rotation steps, each row followed by its count of steps
The counts run from 0 to 153.
[-26   2   4 -19   5  20 -19   7   5   8 -16   1 -11   3   0  19  -1   6
   7 -11  24   0  -5   3  -4  12   1   5   3  -9  15   7 -11  11 -21 -27
  -4  -2   1   4   8  -4  -6  24 -21 -16  -1]  71
[-15   9   0  10 -10 -21   7   3 -22   6   5   2  -9   5   0  -3 -23  -4
 -12   6  17 -11  12  -4   1   9  27  -5   6  -4 -13   0   0   9  18   5
   1  -3 -12  44   2  -1   4 -10   4  -6  -5]  94
[  6   9   3  -8  13  14  -4   9 -33  16  -6  -1  -6   5 -10  -2  -9   8
 -17 -11  -8  -1  11  -2  -3 -21  13  -5 -20   1   2   3  -8  19 -18  23
 -12 -12  -4  31  14   2  -3   8   1  11   0]  109
[ -3   9   4  -1  16   4 -13   6  -5  15 -26 -16 -10 -10  -8  12  14   1
  -4 -10  -8  10   3 -10   7  28 -16  -2   0   4  -2 -17  17  -1  18  16
  -8 -26 -15  -6  -8  14  -3  -6 -24   1   9]  123
[ -5  -3  -4  25 -14 -13  -2   5 -13  26 -11  -4 -13   8   7   5  -4  -2
 -14   3  19  -3   7 -14  13   9  -1  -9   2 -14  -5  -3   7  16  -1 -17
  -8 -31 -12  12   2 -13  -1  -7  -2  -2  -9]  92
[ 15  14  -6 -28  -8  13  -3  11  10   9  -2  -6   4 -17  -8   3 -23 -11
   4   2   1 -12   0   0   9  -4 -12  -3  -2  14   7 -26  12  -9  23  24
   6  -3  18  11 -12  24   6 -11  -4   8  15]  21
[  1  16  16   3   9  22  -9  11 -18  15 -17  -9 -16  -4 -11  -4   1   7
  -8   8  -3   2   1 -11  -9 -10   8  -4 -14   6   3 -14   0  12  28  25
  11  -6  -5  18   5   9  -3 -13 -14   0  -3]  120
[  5  18   1 -29 -12 -16  -6  -7   7  18  -6  -6   6   4   8  -6 -14  -4
  -1 -11  31 -17  -7 -20   1  -3  -8   4   9  -2  -6  -3  23  -3 -12 -13
 -16 -10   9   2   3  11  14  14  -3  -7   2]  80
[ -2   1 -10  -2  -6  22  -9   7  18  19 -21  -2   2 -13  -1  14  -8 -10
  -4  -4   3   2   4   1  27  -1 -30  -9  -6  -5   8 -19  10   8   7  11
  14 -19  19   4  -7  15 -14   1 -15   6  16]  23
[ 10  -5  -7 -18   1  12 -15  15 -10  24 -30   5 -10  -2  -6   7   6   2
   5   4 -22  10   1  -5  -9  -1   4   0 -24 -11  19 -22  -9  18 -10  13
   1 -20   2  -8   2  -5 -13  17 -11   1   6]  13
[ 22   9  -6 -16  14 -19  10  -3 -26   6  13  -6 -18  10   2  -7 -24  16
   5   7  -5  -3  12  -1 -14  -4  19  -5  -6  16   7   2 -12  12  -1   1
 -11   4 -14  32  13   0   1   3   2  -1   0]  105
[ -2  21  17 -15  -6 -11   1   3   7   2  -5  -5  15   6  -1  -7 -20  -5
  -3   5  34 -33 -11 -10   4  -7  11   0   7   0 -10  -9  17  20   8   5
   2   5   3  23  10   9   6  -1  -2  -7  -1]  84
[  5  -3  -8  23 -16  23  10   8   9  22 -17   3 -25  -4   7  12   6 -12
 -10  14   2  22  11  -4  12  -5 -11   4  -7  -8   6 -20  -4   7   6 -13
  15 -11  13   8  -9   8 -12  -5  -8 -19   9]  29
[ 18 -17 -13  -8 -15   7  17   0  11   4   3   2 -15   4  -2  -7 -20  -7
   4  13  10  23  -3 -13  -7  -3  17  18   0   2  12  -1  -9  -4  -7  14
  20  22 -11  19  -3 -17 -16   7   8 -12  -2]  41
[  2 -11 -15  11   1  16  -6  -6   9  15  -1  12   3  -2 -12   0  -4 -16
  -9  -1  19  20 -12 -14   2 -13  -6 -10 -15 -11  -7  11   8  -2 -35  17
  17 -12   8  -2   1 -14  -8  15  -9  14  22]  50
[ 16  11 -10   1  10 -25   7  -6 -21  14 -20  -9 -18  -8   0  -2  14  15
 -10 -11 -17  12  11  -1   8  32 -16   9 -16   9 -20  -7  15   1   8  -3
  -3 -22 -10   6  10   5  -8  13 -15  -1  12]  1
[ 29  -6 -12 -27 -28 -12   9  -1  10  17   4 -10   2 -13  -1  -5 -22  -1
  -7   5   0  -3  -8   4  16  -4  -3  22   2   5  -5 -24  11 -17   5  15
   8   0  20   6  -3   1   7   5   1   0  -1]  143
[  9 -18  -2   2 -22  28   1  19   4  16 -13  -1   2  -3  -4   2 -16 -11
 -11   5   1   5  -6   5  18 -21   8  10  -8 -15  11 -22  -4   9  -5  27
  20  -2  16  13  -1  -8 -10   2  -4   1  -2]  146
[ 23 -20 -14 -12  -1  16   4   1  10  24   3  -4 -10   7   1  17 -11  -8
 -14  -1  11  32  -8 -20   7   6  -3  13  11 -10   9   3   4  -6 -30   5
  -3  -6  -2  -5   3 -16 -15   7 -10  -2  -1]  44
[-10  12   7 -29   4  -1  -2  15   2  -9  -2  13  -4  10  -2  -1 -12  -3
   9   0  28  -7 -11   0 -23   6  25   4  -2  10   9 -10 -14  11 -13  -6
   4  17  -6  16   8   6  -3  15 -16 -15   6]  73
[  3  -2 -12  10  -4  14  -1  -4   3   9   6  11  -2  -4 -23 -11  -4 -19
   2  11  20  10 -14  -8  -7 -17  11  -6 -18  -1  -8  11  -2  -2 -23  32
  23   3   5   7   7  -8 -10  12  -2   4  18]  51
[ -7   8  -5 -16  -2   4 -10   0   4  19 -13  13   0  11   2   9   3  -1
   4 -10  22  -6  -4 -16 -16  -2   2   0  -6 -11   7  -8   1  17 -29 -27
 -13 -18   2 -10   5  -3  -5  27 -17 -10   5]  76
[ 19  12  -5 -19  15  -6 -10  -1  -2  13 -15 -16   8  -7 -10 -12  -7  16
  -6 -21   0  -6   7  -6  11   0 -16   1 -18  16   3  -4  16   4  -6  18
 -16 -18  -3   5   4  15  -1  17  -6  21  12]  112
[ 30   2  -8 -27  13 -17   5  -2 -21   9  11 -13 -12   8  -2   0 -24  16
  -7  -5  -5   1   8  -5  -2   7   2   2   1  19   3   0   7   3  -6   1
 -22  -8 -16  25  14   4   6   1   0   7   3]  106
[  8 -24 -18   6 -14   7  11   2  22  17 -17   1  -5   1   6  11  -4  -3
 -10  -1   4  29  13  -8  13  10 -11  21  -3  -4  11   3  -2   1 -20   6
  11  -2  -6   2 -10 -19 -24  24   1 -16   6]  39
[ -7   2 -11  12   5  -8  -3  -5 -28  23 -24   0 -22 -11   1   1  16  12
 -12  -7 -16  13  15   1   4  18  -9   3 -25  -2 -18  -5   1   6  -2   0
  -3 -24 -11  10  13   2 -12  19  -9  -1   7]  2
[-17   0  -5 -11  -6  23  -4  -7  -5  16 -16  11 -21 -16   8  10  -1  -4
  12  14 -11  11  14   0  -8  12  -3   7 -10  -9   0 -11  -8   7  19   5
  22   4  -2  22  -7   2 -14  10   2 -12   5]  130
[ 17  -7 -20  -8  10 -33   6   2  -5  -1   2  -6  -8   4   5   1 -17  16
   6  -4   5  -3  17   6   8  29  -7  -3   2  23   7   3   4  11   1  -6
 -17  -7 -20  20  11  -8  -8  10  -4   7   5]  101
[ 17  19  -7  -1  17 -26  12  -6 -20   2  -5  -6 -11   2  -5  -9   9  13
  -8  -1  -8   4   6  -1  -2  26  -1   3 -14  18 -24  -8  12   6  17   3
   2  -1 -15  15  10  16  -7   2 -21   0  16]  0
[  9 -14 -11  27 -19  11   0  19  10  19  -7   7  -5   6 -11   3  -7 -14
  -7  17  10  17  -4  -7   7 -13   3  -6 -10  -7  17 -17  -7   3  -6   9
  16 -17   6  -3  -8  -7 -12  -9 -12  -3   8]  151
[ -3   4   0 -22  -2  15   0  -4  -2   6 -14   7 -16 -14   8   7 -13  -6
  13  16 -13   7   7   3  -7  12   7   9  -6   1  -4 -16  -8   5  30  11
  21  17   2  29  -4   6 -12   2   5 -19   5]  131
[-35  -1  -7   9 -11   7 -18  -1  -6   9 -10  10 -17 -18  -7   4   7   5
   3  -5  29  13   1   7  -8   5  10   3 -12  -6  -1  10 -14 -13 -19 -19
   9 -11  -5   7   0 -10  -4  22 -13 -19   5]  66
[ 19  -3 -18 -28 -11  -2 -11   1  -3  33 -13  -6  -8 -14  -3   8 -10   1
   8   1  -8   5   0 -13   1  -2 -16  -4  -8   4   9 -27  12 -10  -4   4
  -5 -29  10 -14  -9  11   8  -2  -2   4   8]  17
[ -6   0   0  23  -5  30 -10  -7 -11  13   6   0 -10   0 -14   5  -1  -5
   1  16  32   5 -24   7   8 -19  10  -1 -13  -6  -4  11   5   3 -10   9
  28  -2  -5  13  19 -10  -3  -1 -18  -3  11]  56
[ 13  10   4   2  10  18 -18  -4 -11  28 -22 -26 -10  -6  -6   0   7  15
   1  -2   1   1   0 -10   9   1 -21   3 -12   4   8  -7  13   0  12  11
  -3 -28 -11  -1   6   0  -2  -4 -12   4  -4]  118
[  5 -10  -9   4 -11   9  18   9  15  15  -7  -9 -16  -5   4  16  -4  -9
 -25  -8   8  21  16  -3  20  20 -15  22  13   0   2 -12   6 -13  -1  -3
   3  -5   9   7 -20  11  -4  -1 -14 -12   1]  33
[  6  10  -1 -24  -5 -21  -2  -2 -25   7  -3  -9 -14 -15  -2 -11  -8  15
  -4  -1 -12  -3  12  11   0  20  10  24 -10  17 -13  -6   4 -11  21  14
   2   2  -9  22   5   2   1   9   0  -3  -4]  5
[  9   1  -5  -5   7  -2   2   4 -28  13  -2  10 -23   9   1  -1 -20  17
   5  10  -8   6  16  -2  -9  -7  13  -3 -18   5  10  11 -13  25  -9   1
  -3  -3 -15  34  19 -14  -7  10   7   0  -4]  104
[  6  -1  -4 -25  -1 -17  -8  -7 -19  13 -19 -17 -10 -17  -5   1  -5  22
  -4 -12 -17   2   9  12  10  30 -10  24  -8  10 -14  -5   6 -11  14   9
  -5 -11  -4  11   7  -3  -2  12  -4   2  -8]  6
